Each run below is a few steps of one of 7 hidden systems, one row a step.
J693, run 1:
-3 -51 -36 34 10 28 -10 12 -19 1 11 -7 35 4 23 11 -17 -12 -12 44
-32 -30 -15 0 -6 -17 4 6 -50 -17 -26 49 6 28 -26 -1 -22 17 -11 6
-3 -12 18 -6 -21 -62 28 -19 -12 8 16 1 18 -21 -31 -24 -18 7 -16 -37
-4 -26 1 14 -17 -13 -15 -4 -5 37 70 -41 -11 6 24 -5 8 -2 -8 -12
4 -6 -17 -6 22 -9 -25 19 -60 -8 2 -12 -32 22 54 6 8 21 7 12
35 -15 11 -22 -2 -18 29 28 -39 -13 -34 4 31 -27 20 -20 -16 6 14 21
7 -18 36 14 -55 -7 11 28 -3 29 13 0 29 14 -31 -4 -6 -14 -2 38
-9 0 30 29 -14 -51 -28 3 -7 -7 11 8 -39 44 -22 7 31 6 2 2
32 -21 13 -1 23 -30 23 3 2 -15 -5 -22 -38 -15 19 -29 42 7 16 -35
30 -15 -1 -34 -5 44 34 11 -4 33 5 -42 -16 -6 12 -16 24 4 6 37
J349, run 2 (10 x 20):
6 -11 -4 35 -19 43 -19 55 1 3 -8 8 29 13 12 19 -10 -22 9 36
13 -9 9 34 -46 -8 26 15 40 20 17 -9 24 -5 -49 -17 7 -18 -9 -2
1 -2 14 19 -26 -77 -1 -10 -23 3 34 2 10 17 15 -26 2 10 -2 -13
10 -27 -13 15 15 -5 -50 20 -19 5 45 -31 -21 -5 44 16 -5 4 8 -9
14 -59 4 -9 3 50 20 -3 23 21 22 -16 -4 4 18 -14 26 -12 13 29
-4 25 51 10 -25 -6 15 -4 8 14 -6 0 15 39 11 -2 34 -20 5 52
31 51 -4 37 -16 -33 -36 6 45 -15 16 -12 -4 1 -2 1 10 -1 14 1
27 -12 -20 12 12 -18 20 8 12 -9 16 -19 -37 -8 21 -38 34 10 11 -52
-13 -31 35 -1 52 -13 11 -26 -28 -6 -10 -31 -18 3 36 12 34 -11 -9 7
19 14 -26 0 25 24 -17 -22 12 -9 -13 -21 2 8 9 19 12 5 -1 78
J699, run 3 (10 x 20):
38 -34 44 -29 1 2 -2 21 11 15 12 -35 -22 -42 -20 0 5 -4 18 -12
-5 46 11 -12 -46 -7 22 -18 34 25 34 13 13 14 12 -34 6 0 11 -25
-11 58 -47 -6 13 19 -38 -14 0 -12 -10 6 -3 15 8 26 -17 17 -7 29
6 -37 9 15 34 42 -20 46 1 -24 -30 8 -22 -10 16 18 11 -16 19 -20
-30 -12 31 25 -12 -4 59 0 -3 17 -12 -3 34 2 -6 -13 11 -32 -27 -25
-5 -3 -17 -15 18 -41 -1 -62 -12 -10 8 5 37 -9 1 -1 -27 15 -15 40
45 -11 -7 -30 13 -26 -18 25 -23 -22 -13 -8 -46 -22 -7 -9 1 33 27 -12
0 12 24 -25 -35 41 22 18 29 44 17 -20 -17 -7 -27 -5 9 -9 2 -28
-31 34 -9 -3 -22 20 -16 -27 18 6 22 43 35 34 33 1 -20 -4 10 14
-5 8 -39 30 28 -1 -33 34 -29 -39 -40 13 -8 0 0 26 -17 6 -10 -5
J699, run 4, 10 rows:
-4 20 -6 43 -4 -50 -30 7 9 -8 31 -12 -22 2 -5 2 5 3 -8 -55
-12 -7 -36 13 22 26 4 -24 4 23 34 -48 -32 16 23 2 33 3 -21 4
25 -17 -1 8 -10 20 14 25 -17 5 -3 -5 14 27 50 -18 23 -6 21 59
30 13 10 39 -24 -17 4 27 25 -15 -31 4 26 -5 -47 2 4 -14 1 40
-9 4 45 10 21 -37 -29 -44 41 -18 4 4 -18 2 -26 19 22 -9 3 -6
-1 34 15 2 19 -32 -13 -4 -22 8 24 -43 -20 -3 57 3 15 0 -3 -31
33 13 -50 6 9 38 27 5 22 10 8 -42 8 -21 35 -19 9 -3 -1 12
15 11 11 -10 1 32 30 -3 20 -18 -47 30 3 23 1 -13 30 -5 23 48
-2 30 62 2 3 -18 -18 15 -1 -11 -40 5 26 -18 -22 35 -15 -23 0 13
-4 4 8 10 30 -29 -12 -29 34 -18 14 -3 8 -42 7 3 -12 -10 -2 -62
J516, run 5, 10 rows:
9 15 -4 -24 39 19 26 -18 14 -32 -44 15 -30 3 24 -16 35 6 18 -7
0 44 26 -16 -6 -28 23 2 -13 7 -32 -24 -3 -25 -53 12 -7 0 -27 -18
-10 17 -5 11 22 -29 -29 -41 37 -33 6 30 29 -23 7 6 -25 -4 6 -32
-8 -2 -13 -2 28 12 -7 46 -49 -21 -36 6 -17 -13 23 13 -17 2 -1 -42
-34 12 -18 -5 21 36 17 -32 -3 11 -23 -10 35 -9 -18 30 -23 -15 -39 28
11 -2 -20 -21 10 -23 26 -27 -10 -35 -34 47 13 6 6 -32 -2 22 16 15
4 23 -20 9 -32 -4 -6 43 -7 -2 -23 12 -1 -10 -66 8 -28 8 -13 -17
-24 18 -29 9 -13 27 6 -17 38 2 23 32 44 -7 27 -12 -28 -13 2 -36
5 -12 -15 -41 -8 4 6 28 -66 9 0 4 7 -9 32 -11 -34 22 7 -1
5 -38 -41 -2 -1 31 -6 -14 14 9 10 -5 19 -17 -46 13 -28 3 -17 45
J349, run 6, 10 rows:
36 -3 -28 4 -10 24 -42 24 42 -4 13 -6 -32 -12 -44 11 -2 13 18 9
14 -4 33 -42 -20 -10 58 -3 -3 18 -3 -1 -7 -9 3 -43 19 5 13 -29
-35 38 30 10 26 -24 -28 -32 -13 -6 6 -6 19 6 43 32 -9 -15 -13 -5
18 -14 -68 27 16 39 -24 9 31 -26 0 16 -8 1 6 0 -2 8 13 9
2 -24 29 -4 -11 10 54 29 -16 10 -35 -7 -25 6 -38 -14 34 -7 -8 -9
-1 27 34 -8 9 -56 -13 -43 -6 -4 0 -16 32 -20 -11 20 -19 -3 -14 26
8 29 -76 -6 -4 14 -25 1 -3 -2 25 2 -19 10 25 -11 -15 31 5 -6
-17 -42 37 -21 9 36 6 18 2 7 -10 14 -47 5 -20 5 22 -7 13 -40
10 5 41 -16 14 -12 16 -18 -3 -11 -29 7 58 -27 21 4 -15 -19 7 36
-17 59 -59 35 -16 15 -4 6 7 8 6 -11 9 20 1 6 -10 2 -27 1
J135, run 7:
-28 -22 8 -29 -26 21 -5 3 -30 16 -6 33 -23 41 -42 10 -5 19 -4 23
15 3 51 5 -38 -22 -13 23 30 22 27 -15 -12 -13 -43 4 5 -10 8 -27
8 35 -7 30 3 -12 5 -3 34 -9 18 -6 -7 10 58 -26 33 -10 16 -37
-7 -5 -28 10 22 32 -26 5 -26 -1 5 -9 15 18 60 21 -7 -2 1 49
24 -51 16 2 6 -15 8 25 -33 -15 -39 4 10 -11 -37 5 -3 2 0 44
-9 9 -12 10 -19 -18 36 -15 13 8 -6 -2 -33 22 -61 -19 30 9 -21 -17
-9 15 9 -17 7 13 -47 -25 34 13 45 -14 -44 8 5 17 12 7 13 -22
28 10 25 -16 14 20 -5 47 -15 -3 -12 -18 0 -26 58 1 -1 -10 27 -18
2 9 -14 28 7 29 46 2 7 -3 -41 -8 42 3 9 -5 13 -24 -17 45
-27 -3 7 7 16 -22 -23 -38 -3 -25 -23 32 -8 27 -44 25 4 8 -13 36
J298, run 8:
5 -8 -46 49 10 8 31 -10 8 -6 -6 -18 34 10 20 -14 16 -13 -22 40
21 -29 -11 -38 0 -26 -1 -21 -27 -16 -11 28 -6 8 -21 -13 -8 36 15 48
23 18 36 -37 -37 8 16 26 25 15 -4 5 4 -34 -33 -13 -15 -3 21 -32
-36 -8 -10 36 -8 4 -9 -30 44 16 46 2 21 2 -7 7 -9 -21 -20 -34
-16 -2 -26 -2 6 -2 -35 7 -44 -6 21 14 -19 36 59 1 -4 20 12 2
47 -12 25 2 8 23 0 52 -3 -5 -25 -26 6 -22 25 5 12 -16 24 28
-8 -19 22 22 9 -11 35 -38 39 -18 -27 26 22 9 -30 -13 30 -21 -3 21
-10 48 -11 -10 -43 -40 -12 -9 -17 6 9 26 -7 34 -30 -8 -13 29 -4 9
35 -7 -10 7 -9 -17 -26 36 7 8 31 -36 -25 -41 -10 -2 -11 10 6 -45
-21 -44 -16 11 16 49 32 -13 17 14 17 -7 -18 16 27 -16 34 -14 -3 -23
J693, run 9 (10 x 20):
40 7 26 16 17 5 -19 13 30 -20 -22 -18 -15 2 9 12 38 -11 24 47
20 -10 9 2 1 36 19 21 31 -21 -42 29 -23 17 -19 -12 38 -5 28 18
4 29 19 -26 -9 15 26 -16 35 5 -33 2 -25 0 -64 0 24 3 -2 8
8 33 13 -20 -3 11 -15 -41 70 4 20 3 -21 -1 -15 -2 21 2 20 -3
9 43 -25 -4 14 47 -25 11 44 -7 -3 -3 -35 -4 15 10 11 1 19 -31
-6 37 5 -25 38 54 -1 -4 19 -12 -46 1 6 -25 11 29 -7 -15 3 0
-12 35 -14 12 -1 35 9 -23 47 -11 -24 26 48 -3 -6 7 -13 -22 -5 22
-27 5 -28 33 4 18 -24 -13 43 -16 -6 27 5 -2 -51 24 -17 -10 -17 -18
-49 -5 -10 -1 33 13 4 -43 22 -10 0 19 -9 -7 -7 9 -5 -7 -16 -60
-21 19 -54 -4 24 21 22 -39 7 11 16 -22 16 -21 20 -3 -17 1 -29 -24
J135, run 10:
-14 -43 20 24 -2 -15 5 17 -25 -19 -17 38 -25 50 2 -11 36 0 11 6
-2 3 5 25 -25 -15 -10 17 -16 37 33 -51 -25 25 -21 12 21 2 -25 20
50 -18 2 12 23 -20 -20 0 36 -20 11 -23 -36 -14 11 -12 37 6 28 1
3 15 -26 -10 12 48 17 27 -23 2 -22 -11 -40 28 38 -6 32 9 5 9
7 -15 33 -4 7 42 -10 7 20 11 -18 -20 1 -1 -28 34 12 -20 -1 61
4 27 43 16 8 -31 10 11 5 -27 -48 12 -29 14 -26 3 37 -6 4 -15
-34 30 -19 37 20 21 -12 -1 6 12 8 -38 -27 11 2 31 17 -14 -34 -26
10 -26 32 -15 59 -7 -18 -22 -9 -13 -7 -31 -9 -32 32 24 8 -9 5 5
14 36 -21 -20 20 5 43 13 -35 -6 -54 -27 -6 -18 -4 -4 3 9 -20 6
-18 -2 -16 -12 23 40 1 -40 43 -2 -18 3 0 -17 -53 25 -7 -7 -18 10
J298, run 11 (10 x 20):
20 -16 41 -18 30 -32 4 -11 -2 -24 -18 3 30 -49 25 0 -16 -11 17 -15
-16 23 -32 23 -24 18 45 6 9 -4 -24 32 48 7 1 -22 -15 -13 -14 -11
6 -36 -14 0 -19 -44 -23 -13 -31 7 38 2 30 -5 -10 0 -39 16 -5 32
27 -9 8 -32 -7 -3 21 17 1 -5 7 17 2 -26 40 -41 -6 6 36 -49
-4 -14 -15 23 -30 46 9 3 39 24 26 6 47 5 6 -5 -10 -24 -1 28
-7 -31 19 -7 4 -36 -41 -27 -7 -24 22 48 7 20 22 0 -9 12 29 16
26 31 19 11 -38 5 3 67 2 -3 -14 16 7 4 21 -18 1 -8 30 -20
12 -41 -1 59 -10 -23 1 -9 36 1 30 -15 22 4 -14 -9 19 -20 -7 21
5 1 -11 -19 -14 -26 4 -19 -9 -11 13 35 -34 44 18 -36 27 34 27 4
46 18 9 -6 -38 26 -23 45 31 21 17 -23 -12 -12 -20 3 1 -1 24 20
J733, run 12 (10 x 20):
-3 16 48 -29 -16 34 20 37 -16 6 -50 19 1 9 -13 9 3 -11 12 16
8 3 35 37 -2 -13 -23 9 40 -3 8 -13 40 -35 -16 23 -17 -35 -3 -6
-7 11 17 3 46 -37 12 -29 -1 -25 -15 -13 -30 -10 19 -4 28 1 -5 -51
-15 18 -23 -18 22 4 -11 -2 -56 7 -20 -30 -6 -3 -10 35 -20 15 -33 30
10 -29 -22 -34 15 49 18 -27 32 -3 -7 13 29 -37 -11 -6 -25 -3 7 9
-21 32 19 3 -27 -6 41 14 3 -6 -40 39 14 10 -32 -14 0 -9 -6 -34
-30 14 16 27 4 -20 -64 -6 8 -13 18 20 13 5 -3 42 -30 -11 -4 -15
8 -17 -8 -24 34 -2 -3 11 -25 -11 7 -10 -19 -32 48 -9 -10 9 11 -58
-14 -13 -49 23 4 3 36 9 -49 4 -18 -16 28 5 3 -3 -14 0 -40 20
0 -33 -5 -14 5 1 -7 -39 19 -26 -10 59 30 8 -7 -9 -15 8 22 39
J733, run 13 (10 x 20):
22 -27 15 -48 -16 25 15 -7 -5 14 9 17 22 3 29 -22 -6 9 32 48
36 20 -7 31 -51 -23 20 32 31 0 1 3 16 -2 -36 -29 5 -2 7 -2
-26 -11 18 30 1 -23 -34 -25 25 -3 34 8 -38 39 -13 10 33 -4 0 -14
14 17 19 -42 0 6 -17 14 -37 24 21 -33 -31 3 50 4 7 16 16 5
35 -4 -48 26 -1 34 22 20 17 11 3 -44 17 -20 6 -11 6 -8 -11 29
-6 -21 21 10 8 10 28 -22 28 -17 -30 28 -13 35 -21 -13 48 -11 9 29
11 27 67 -22 -26 -28 -31 17 -8 13 -1 -6 -6 0 -26 23 -6 0 13 22
19 8 -5 10 13 -3 -8 -13 42 15 39 -53 -9 -43 2 3 2 -10 -8 -37
-24 28 -21 1 31 22 35 -20 -12 0 -29 -20 -33 27 20 -1 41 1 -23 -5
4 4 8 -18 7 44 -27 16 -7 -3 -33 6 14 1 -9 37 -18 -4 6 65
J516, run 14 (10 x 20):
29 29 5 -38 -35 20 9 7 3 27 8 -14 -22 22 -4 -14 19 19 20 53
39 1 -8 -9 -23 -19 4 -18 47 17 42 -25 -21 -17 -28 -27 14 15 12 -11
4 -44 40 1 -8 -19 -10 15 9 12 41 -8 -15 -21 4 -7 3 -9 16 -58
-3 -34 38 25 19 8 -28 19 -12 10 20 -32 18 -11 37 30 -2 -31 0 15
-3 -26 -10 29 35 -6 2 -19 -21 -11 -3 -26 -13 30 33 7 41 -6 -13 50
-12 11 24 1 -3 -10 5 -12 1 -2 -21 6 -45 47 -37 6 48 7 -2 29
17 63 36 0 -19 -8 -7 -2 55 -4 -7 4 -14 5 -12 -3 27 -8 20 -7
12 48 5 -8 8 -30 -13 1 5 3 23 -36 -20 -26 30 -2 1 6 4 -55
-22 -20 12 -25 44 4 -32 -24 -12 5 16 -25 -18 -31 7 36 -18 -1 -10 -28
3 -40 23 -5 58 19 10 -13 -3 -27 -45 -4 5 -24 9 17 12 -18 1 18

Which system made each run below?
run 15:
-22 -10 2 -33 8 52 -10 23 -4 -1 -26 23 -42 3 -32 19 -5 7 6 -33
-49 -23 28 -5 -20 27 8 12 -21 25 14 24 32 6 15 9 -29 -22 -9 -32
 | J699
run 16:
-9 4 18 6 -31 16 35 3 18 41 7 -33 6 -2 -54 3 9 -17 -31 5
-2 10 12 -6 -25 -67 -17 -38 1 -10 28 34 15 19 -4 -19 -11 18 11 9
 | J349
run 17 (2 x 20):
24 -5 -37 9 -4 58 3 5 58 0 -4 -2 7 -19 -28 -1 -1 -7 7 17
-29 -8 51 -26 3 13 1 -13 -1 -12 -25 54 -14 36 11 2 20 -5 24 -3
 | J135
run 18 (2 x 20):
-26 -39 36 29 -26 28 -2 8 27 19 18 18 4 37 -18 7 21 -27 3 14
25 27 23 11 -28 -8 5 23 -1 12 13 -9 9 30 55 -20 31 -6 25 37
 | J516
run 19, 2 rows:
12 -10 -50 7 5 -30 -24 -33 3 -2 28 -20 -25 4 -38 3 -2 30 -18 28
-12 -38 23 -6 -2 29 7 8 33 -8 -5 41 -32 13 -21 -12 24 -5 24 -42
 | J516
run 20 (2 x 20):
49 26 -4 -8 -3 35 15 31 36 12 -10 -43 -2 -40 -4 -3 10 -9 11 6
-27 23 12 -2 -3 -22 47 -57 23 10 9 2 -2 19 -2 -26 31 -5 -16 -22
 | J349
run 21:
27 12 1 -22 -37 1 -30 26 16 -10 3 45 28 -11 -6 -7 -43 12 38 12
-19 -24 -2 34 -39 10 20 32 6 1 4 46 32 22 0 -24 -10 -17 4 -28
 | J135
run 22, 2 rows:
-19 -3 14 -11 1 0 3 -36 46 -8 24 40 4 0 20 -21 4 -7 22 -53
-12 48 -12 15 -14 -18 -13 44 -51 -2 -10 -4 -14 22 21 8 -9 9 -12 -24
 | J733
run 23:
7 12 19 18 -18 -16 -38 -12 30 8 39 1 50 -9 25 13 -25 -17 12 24
10 -7 -40 42 -33 16 6 33 20 6 33 7 -6 26 29 -35 17 -1 13 -20
 | J349
run 24, 2 rows:
-12 27 -3 -7 -4 -18 41 -4 -24 -26 -57 42 24 11 -11 -18 -5 5 -6 3
-12 -10 2 7 -9 -21 -55 -1 7 -14 8 33 17 -10 -48 30 -46 5 0 -2
 | J733
run 25, 2 rows:
-32 28 -18 4 16 30 -20 1 -41 11 -11 -16 0 30 24 37 -4 -1 -25 39
26 -63 -4 34 14 14 -9 39 4 -24 -9 8 25 -24 18 -1 -7 -20 18 3
 | J699
run 26 (2 x 20):
25 -5 -20 -30 -18 25 -19 22 -21 16 27 -4 28 -17 42 -4 -41 11 20 29
16 3 -33 18 -26 18 10 34 28 -22 -27 43 -10 7 -42 -20 1 7 15 -19
 | J699
run 27, 2 rows:
-6 -32 -36 33 15 22 -16 26 -14 -13 -23 -7 0 -9 -49 31 -16 -4 -27 17
-33 -3 -6 19 -4 24 46 -22 17 -8 -19 44 26 33 14 -23 19 -18 -5 1
 | J516
run 28, 2 rows:
4 64 -8 -8 -6 -7 41 -9 -12 20 -23 -44 8 -7 -13 -1 7 1 -33 20
1 4 -20 0 38 12 -38 -35 51 -34 -13 21 -7 -21 -27 24 -12 2 7 -1
 | J135
run 29:
-20 -31 -31 2 -19 5 37 -20 17 -3 10 51 23 10 -7 -40 -11 5 3 -31
-24 -15 35 24 -3 -24 -15 43 -59 -7 -22 14 6 16 5 24 -11 -12 -11 -10
 | J349
run 30:
-25 50 -16 -19 16 14 0 -45 17 -12 -30 21 27 -5 -19 20 -25 1 -18 15
17 24 -33 -30 14 -10 17 0 -10 -35 -39 33 -2 -21 0 -22 -18 25 15 -29
 | J516
run 31, 2 rows:
12 -26 28 -36 9 6 -42 0 -23 4 2 -2 6 -12 -7 33 -27 8 13 57
25 2 9 10 -22 -22 39 44 -2 -12 -40 7 -4 -16 -42 -25 9 0 1 -29
 | J135
run 32 (2 x 20):
-22 -3 -13 -4 -19 34 -16 -1 -11 25 23 3 -36 57 0 8 22 11 0 35
23 34 -4 -30 17 -43 -16 -6 -17 -37 -31 18 -25 -12 -4 -6 -6 32 20 -13
 | J693
run 33 (2 x 20):
-37 10 22 -3 -13 -22 36 -34 -18 23 21 3 42 8 36 -16 -8 -13 -18 -17
15 -4 -51 46 -3 -30 -28 8 -15 2 35 -37 9 -2 4 6 -14 8 -23 19
 | J693
